Turns in one plane each, and the order they were made in; the first pair answered
Q_616:
[ 12 -16 -36 -28   2   2  20  31   5  26  -4  74  33  41  15 -24  -8 -24
  25   3  12   1   6  14  24  -7 -35 -13   6 -25  -6  19   8]  ->  [-25 -11 -18  20   0  -1 -22   1  30  30 -11  40  36   2   5 -17  11 -30
  35  -3  16  21   5  11  33  48 -26   4   9 -20 -24 -50 -17]
[  2 -20 -33 -44 -13   1  26  47   9   9 -13  18  15  11   7  -6  -6   4
   4  -4   6 -20 -11   4  10  -4 -29 -16   4 -18  12  -7  11]  ->  [-10 -13 -22 -21  -7   2   5  12  33  17 -46  17  18 -14  19   5  -5 -12
   9  -1  15  10 -14   4  28  21 -19   7   2   1  -9 -39 -14]
[-16   2   3  10  -8  11 -14   2   7 -14  19 -21  12  -4 -11  -6  19  11
   5 -18  -5   3  -1   7 -13  18  15   5   7 -19  -8 -17  -1]  ->  [ 16   9  -9 -21  -4  16  16   8   2 -14   1  13   7  20   6  -3  -1   4
   3  -9   3   0  -1   3  -6 -21   9  -2   3  -6  -2  34   9]
Q_164:
[-24  -8 -19 -19  -7 -23  10  13   8   6  14  21  33 -10   3 -36   1 -18
   0 -14   4 -14 -11  -7  22  35 -55   8   3 -22 -16 -26  11]  ->  [-19  -1 -21  11  -6   0 -15   0  46  12 -31  -1  21 -17  14   3   1 -17
  14  -9  14  18 -12   1  28  44 -17  12  -3  -4 -12 -52 -21]
[-29 -19  -6  10  -8  -7 -30 -19  42 -12  -5 -13  14 -26  -4 -16  20 -28
  15   2  -2   5  -4   0  15  44 -30   5 -13   4  -4 -61  -8]  ->  [-18   1   4  37 -15  15 -44 -18  40 -19   9 -41  -3 -26  -8  12  28   2
   7   1 -13  12   8   0   8  27  20  -1  -7   3  -3 -53 -11]
[  2 -18  26  16 -11 -22 -21 -27  -4  10 -24 -11 -45  31  -1   8 -14 -14
  11  10   9  49  -8 -14 -17  38   8 -20  -3   6  -5 -22 -26]  ->  [  9  -4  35  26 -15 -15 -20 -19 -22   1  12 -27 -52  37 -10   9  -4   5
  -2   2  -8  38   3 -14 -25  24  31 -23   8  -6  -4   1 -15]
[-14  16  19  31  -3  16   2  -3  27 -17 -20  11  26 -15  27  23  14  17
 -14 -16  -5  14  17  -1  19  -6  13  29   7  -5  -8   4 -21]  ->  [-10  20  22  24  -5  13   9   2   8 -25  11  15  28  -8  21  11  19  23
 -27 -20 -14  -2  24  -6  11 -14   9  24  13 -17  -8  22  -6]
Q_768:
[ 48   0  10   5  -8  20  32  13  12  -1  -4  -3 -33  26  -7  42  -8  18
 -23  -2 -17 -13  15   7 -24 -33  40 -18 -14  20  -2  30   8]  ->  [ 33   1  18  20 -11  18  16  15   6  -5  17 -20 -31  20 -16  41   5  29
 -28 -10 -23 -17  22   5 -27 -26  48 -16  -8   9  -5  16  11]
[  5  -9   2  -8 -10  11   7  24 -15   2  23 -21 -33  20 -12  16  -3   3
   3 -13 -15 -11 -36  16 -15  -2   4 -40 -18 -29  27  -8  -6]  ->  [  3  -9  -2  -7 -15  11   1  26 -13   1  35 -17 -20  13  -6  10   3   3
  -4 -23 -23 -11 -37  14  -8   4   3 -33 -12 -43  19 -17  -1]
[  3  11  -1  45 -33  20 -45   3   3   5  47 -68  -9 -25 -18  21  35  62
  -6 -18 -18 -15  15  10   1  29  67  -8   6 -19  14 -32 -10]  ->  [ 14  20 -32  23 -42  23 -32  17  19   6  41 -34  45 -32  15   4  30  49
 -22 -38 -19 -10   9   9  43  33  45   5  12 -54 -10 -36   6]
Q_953:
[ 16  -4  -7  12   3  -9  -5 -16   5  -8  18  14  22  -4  14   3   3  -3
  -6  11  -1  -6   3  15   9   0  16   3   4  -2   7  14   0]  ->  [ 21  -8 -12  10   2  -8  -5  -9  13  -4   4  12  17   0  17  11  -1  -5
   0  14   1  -5  -2  21   4  -4  15   0   1   2  11  15  -9]
[-27 -16  13  -8  21 -47   4 -21  -3  11 -34  24   2 -10  -3 -32  -4 -42
  11  20   8   1 -19 -17  -4  15 -51   9 -19  32  -8 -11  -4]  ->  [-25 -29   5 -18  18 -47   5  -3  -5  14 -33  14 -10   1 -15 -27  -2 -32
  19  22   9  -9 -22  -7 -22  10 -52 -10 -21  27  10 -11   1]
[ 24  -8  15   7  -1 -24  40 -11  -9   4  21  17  17   2   4 -21   0  -1
  -9  -9  -8  -6 -12  -8  19 -31 -16 -11   6 -24   7  13  16]  ->  [ 28  -3  12   8   1 -21  38 -18   0   7   1  29  19   1  14 -18  -7  -7
  -4  -3   0   4 -11  -9  35 -31 -13  -6   5 -11   5  12   6]
[-12  -2  17 -11   0 -23  -1  -2 -14   2  22   2  -8   9 -26 -27  16   3
  -1  -4   0 -18 -12   3  -5  10 -31  -2   7   2   0 -15  16]  ->  [-10   9  24  -6   2 -20   1 -26  -3   4   5  15   2  -4 -14 -26  12  -6
  -4  -4   4   2 -11  -2  13  16 -27  16   5  10 -14 -14   8]
Then:
Between the rows of a pair lie two turns.
[-35 -12 -10  -4   3 -24 -14 -16  -3   1  21 -21   4 -31   5 -39   4  10
  17   8   7 -34  -8   6 -32  20  -9  21   0  10  18 -10  17]  ->  [-36  -8 -17  -1   2 -21 -17 -16   9   4   3 -18  15 -38  17 -35   3   4
  23   5  12 -22 -12   9 -15  32  -7  28  -1   8   9 -27   9]
Q_164 Q_768
[-15   3  22   2  19 -20  11 -41  -3  17 -62  14 -34  -9   1   6 -24 -48
  26  21  23   8 -11  -2  -3   9 -39  14 -19  58  -3 -15 -28]  ->  [-33  -9  29  21  13 -23  -7 -24 -19  13 -21 -32 -59  -1 -36  10  -7 -21
  33  19  15 -12 -10   0 -41  16 -27 -12 -13  52  19 -27 -25]
Q_768 Q_953
[ -7  17  14  16   7 -10  -6 -46   8   4 -28  24   7 -35  20 -15  -5 -24
 -10   1 -12  29  -2 -18  40  22 -17  23 -17  17 -16  -5 -11]  ->  [ -7  11  25  21  12 -14  -7 -56   3   7 -32   9 -22 -28   4  -6  -7 -22
  -3  13  -9  30  -3 -16  21  17 -11  15 -21  35  -2   2 -19]
Q_768 Q_768
[ -6  12  11  14  13  -2  -3 -33  -6   2 -16   2  -2 -19  12  -4   1 -12
  -8   5   4  15   8  -9   4  13  -5  19  -2  19  -9  -7 -15]  ->  [ -6   1  -8  -6   3  -6   7   2 -25  -4  32  -2  15  -1   2 -21   7   2
 -18  -8 -12 -15   2  -9  -9   3 -18   0   9 -19   0  -2  12]
Q_616 Q_768
[ -5  -4   8  31  -6   8  -4  10 -33 -15  21  19   0   6   6  20  23  13
 -15  -7  16  -5  -5   3 -22 -30  15  20 -10  10  -3 -23  -7]  ->  [ -9 -11  -6  14  -9   0   4  15 -34 -16  20  39  17   5  10   4  23  -1
 -14  -9  17  -8 -12   0 -11 -24  -9  24  -9   1 -15 -29   2]
Q_768 Q_164
[ -2   7  31  -4   0  -9  -2   2 -26  12  35  -2  -6   6 -29 -21   0   2
 -30  23 -13 -35  28 -15  -5  -5 -28  -9  -6 -13  14  11   9]  ->  [ 14  20  35   5   5   4  -4 -34   2  17 -19  14  -6 -10  -2   0 -15 -13
 -23  33   4   2  33 -15  20 -11  -8  11 -16  23   6  14 -18]
Q_616 Q_164
[ 31 -15 -28 -21 -11  17   3  59  -3   2  -3  -2   2  35  14  24 -12  24
 -10   3   0  13   5 -12 -19 -24  10 -37  -6 -28  23  37  14]  ->  [ 18  20   8  29 -15  25 -25  15   2  -6  19 -27   4   6  14  38   6  38
 -28  -7 -12  34  23 -24  -8 -11  53  -7   3 -19   3  27  -1]
Q_616 Q_164
[  5  -8 -70 -25 -22 -14  24  78   2 -10 -12  17  14  43 -12 -15  -2  -2
  14 -13  -2  -1  -2   7  -6   7 -16 -47  17 -27  10 -16  -2]  ->  [  3   1 -66  -6 -20  -4   5  54  35  -4 -55  15   8  30   1   6  -7 -14
  28  -7  13  31  -9  13  10  22   3 -38  12  -6   5 -42 -32]
Q_164 Q_616
